In the rows, zero is written as 128.
A single turn carries every row of the set below to another of its rows. Some are shown first; where does it send the rows asked next?
Q822: [103 132 124 121 110 115 112 124 166 123 110 145 154  75 167]
Q739: [124 109  87 123 152 124 130 123 131 107 130 116 174  94 163]
Q332: [134 152  96 116 118 118 106  89 164 117 126 121 141  83 168]
Q537: [157 121 131 143 122  95 130 137 117 137 130 145 137  97 180]
Q804: [130 137 118 114 140 128  96 133 133 142 157  98 112  94 174]
Q203: [111 131 139 142 117 119 129 135 145 151 171 128 123  86 161]
Q541: [152 120 129 110 153 121 134 152 111 125 120 119 138 100 159]
Q316: [132 135 102 135 104 146 133 140 108 135 147 114 144  93 162]
Q345: [155 131 101 126 104 130 109 148 150 136 170 123 141 120 162]
Q709: [127 127 128 128 131 123 145 124 133 135 122 112 124 144 142]
Q272: [108 151 107 111 125 147 107 125 141 124 132 125 125 126 155]
Q334: [169 150 103 113 147 124 138 140 136 118 133 132 146 119 136]
Q749: [136 131 107 125 149 120 117 139 172 129 127 121 193 102 136]
Q562: [122 122 119 138 136  72 148 126 148 109 121 104 130  99 148]
Q55: [147 156  87 150 133 122 120 140 127 157 118 118 130  90 141]
Q341: [137 131 132 127  95 135 108 143 129 149 132 113 149 121 168]
Q445: [167 132 115 150 145 119 127 119 167 132 167 125 140  82 162]
Q680: [133 110 124 139 181 115 130 135 171 141 134 119 153 103 164]
Q183: [140 129  84 127 159  85 106 122 151 131 133 116 156 130 170]
Q720: [127 110 118 154 136 132 146 146 158 137 140 147 121 116 150]
Q786: [ 97 127 113 126 143 116 120 123 182 151 137 145 146 100 135]
Q914: [108 168 108 137 105 123 111 143 142 150 143 140 143  95 143]
Q73: [128 151 158 128 136 127 119 126 156 149 124  90 151  98 167]
Q640: [149 113 126 126 136 116  85 130 155 125 123 127 139 120 190]
Q102: [112 125 117 109 119  85 126 131 151 121 153 118 150  61 153]
Q45: [107 141  72 119 152 120 114 109 140 142 126 122 138  83 147]
Q587: [127 132 117 148 132  75 112 147 167 127  96 122 140  92 159]
Q188: [140 127 117 127 127 163 127 163 147 137 150 120 145  93 151]
Q495: [135 134  95 150 139  98 135 115 177 105 112 127 126 107 156]
Q276: [152 127 100 127 137  91 100 163 132 155 137 111 124 107 152]
Q317: [114 141 122 140 145 102 132 121 144 145  99 125 176 127 154]
Q123: [136 107 130 142 139 113 111 115 137 143 114 107 177  91 184]
Q887: [133 136 140  96 135 120 119 106 171 125 137  94 141  82 152]
Q735: [100 116 129 119 148 119 118  95 145 151 120 105 130 102 162]
Q670: [143 143 112 136 158 103 128 128 165 124 101  92 130  85 144]
Q424: [145 124 110 148 121  92 122 106 161 136 151 122 183 107 161]
Q655: [119 130 107 127 131  78 103 111 155 163 155 117 140  92 155]
Q634: [123 149 103 126 118  79 129 134 144 116 177 116 152 104 159]
Q507: [127 152 131 137 135 123 151 140 137 133 130 120 170  80 121]
Q340: [130 151  82 141 132 124 125 108 133 110 146 120 134  93 185]
Q296: [125 137  93 159 158  93 148 121 131 146 135 124 165  80 156]
Q931: [106 141 131 124 140 133 108 165 169 129 115 136 157  95 166]
Q145: [115 134 105 115 118 100 116 137 109 109 113 125 161 116 155]
Q425: [170 152 127 144 120 114 128 135 154 144 124 154 153 115 151]

Q739 goes to Q749
Q655 goes to Q735
Now these:
Q102 goes to Q887
Q341 goes to Q316
Q931 goes to Q634
Q709 goes to Q55
Q296 goes to Q680
Q914 goes to Q203
Q507 goes to Q445
Q670 goes to Q495
Q425 goes to Q537

